Here are some points:
[-1.1 -0.2  0.3  0.2  0.5  0.6  0.3 -0.4 -0.9  0.0 -0.9 -0.3]
[ 0.4  0.8  1.1  0.4 -0.2 -0.3 -0.9 -0.7 -0.9  0.1 -0.8 -0.5]
[-0.5 -0.3 -2.2 -0.5 -0.2 -0.7 -0.4  0.4  1.6  3.8  1.7  0.4]
[ 0.6 -0.4  0.4  0.7  0.0  0.1 -0.6 -0.4 -0.9 -1.0 -1.1 -0.6]
[ 2.5  1.5 -0.4 -0.3 -0.7  0.2 -0.4 -0.4 -0.7 -1.8 -0.9 -0.3]
[ 2.2  1.5  3.2  2.4  1.1 -0.1 -0.5 -0.7 -0.2 -0.7 -1.1 -0.5]
[ 0.7 -0.4 -0.2 -0.8 -1.1 -0.1 -0.8  0.5  1.3  1.7  1.6  1.1]
[-0.5  0.2  1.1  0.9  0.5  0.8 -0.8 -0.3 -0.6  0.4 -0.9 -0.2]
[ 1.7  0.8  0.5 -0.2  0.6  0.3 -0.6 -0.4 -0.9 -2.9 -0.9 -0.5]
[-0.2 -0.9 -0.6 -0.7 -2.2 -1.6 -0.7  0.1  0.6  1.7  1.6  1.0]
[ 2.0  0.7  0.7  0.9 -1.0 -0.9 -0.2 -0.1 -0.3  0.0 -1.1 -0.8]
[-1.2 -0.1  0.0 -0.7  0.2 -0.1 -0.4 -0.1  0.5  3.0  1.1  0.1]
Then 16 other points, each followed by its number:
[ 0.5 -0.8 -1.5 -0.3  0.6  2.0  2.5  0.6 -0.5 -1.1 -0.8 -0.6] 0
[-1.5 -0.8  0.5 -0.6 -0.9 -0.4 -0.2  0.3  1.8  2.2  2.9  2.4] 1
[ 1.5  0.9  1.2 -0.3 -1.5 -0.4 -0.3 -0.4 -0.8 -2.2 -1.0 -0.9] 2
[-0.2 -0.7 -1.3 -0.6 -0.6 -0.6 -0.2 -0.1  0.0 -1.4  1.7  0.6] 3
[-0.3 -0.6  0.5  0.9  2.5  2.8  2.9  1.4  0.4 -0.1 -0.8 -0.4] 4
[ 0.3  1.1  0.5 -0.4 -0.5 -0.2 -0.5 -0.5 -0.7 -2.1 -1.0 -0.7] 5
[ 1.4 -0.4  1.7  2.0  1.0 -1.8 -0.4 -0.3 -0.7 -0.1 -0.8 -0.8] 6
[-0.3  0.5 -0.1 -0.6 -0.9  0.0 -0.4  0.1  1.0  2.2  1.9  0.7] 7
[ 0.3  0.5  1.7  0.5  1.1 -0.6  0.1 -0.4 -0.6  1.0 -0.8 -0.7] 8
[ 0.3  1.0  1.8  0.7 -0.4  0.7  0.1 -0.6 -1.0 -1.3 -1.0 -0.8] 9
[-0.4  0.1 -0.7 -0.8 -1.0  0.2 -0.4 -0.2  0.4  2.2  0.5 -0.1] 10
[ 1.1 -0.7 -0.6  0.0  0.9  2.8  2.6  2.6  1.2  0.3 -0.4 -0.2] 11
[-1.6  0.5  0.5 -0.7  0.0 -2.3 -0.4 -0.5 -0.3  1.4  0.6  0.1] 12
[ 0.5  0.8  0.4  1.9  3.2  3.9  1.4  0.7 -0.5 -2.5 -1.0 -0.4] 13
[-0.1 -0.5 -0.4 -0.7 -1.3  0.5  0.7  2.4  2.8  3.4  0.9  0.4] 14
[-0.1 -0.1 -1.3 -0.7 -1.6 -0.6 -0.4 -0.3  0.3  3.0  2.4  2.0] 15
Which of these numbered points is nearest to each point below by angle, seen from the average point of the first points? Its number follows each.
[-1.0 -0.1 -1.7 -0.5 -0.6 -0.8 -0.7 -0.6  0.0 -1.1  1.6  2.1] > 3
[ 0.2 -0.3 -1.3 -0.5  0.1  1.0  0.7 -0.2 -0.7 -0.6 -0.7 -0.5] > 0
[ 0.6  0.5 -0.1 -0.8  0.3 -0.1 -0.2  0.1  0.8  0.6  2.0  2.0] > 1
[ 0.5 -0.4 -1.1 -0.5 -0.7 -1.3  0.5  1.0  2.5  2.5  1.8  0.9] > 14
[ 1.6  0.9  1.4  0.0 -1.7 -1.0 -0.5 -0.5 -0.8  0.3 -0.8 -0.3] > 2
[-1.7 -0.4 -0.4 -0.6 -0.2 -0.8 -0.9 -0.4 -0.3  0.4  1.3  0.6] > 12
[-0.4 -0.7  0.8  2.3  2.3  0.3 -0.7 -0.6 -0.2 -3.1 -0.7 -0.4] > 13
[ 0.8 -0.9  0.0 -0.7 -0.3 -0.8 -0.1 -0.3  0.5 -0.5  1.4  1.0] > 3
[ 0.3 -0.7 -0.8  0.2  1.4  3.2  2.3  0.5 -0.6 -1.9 -0.8 -0.6] > 0
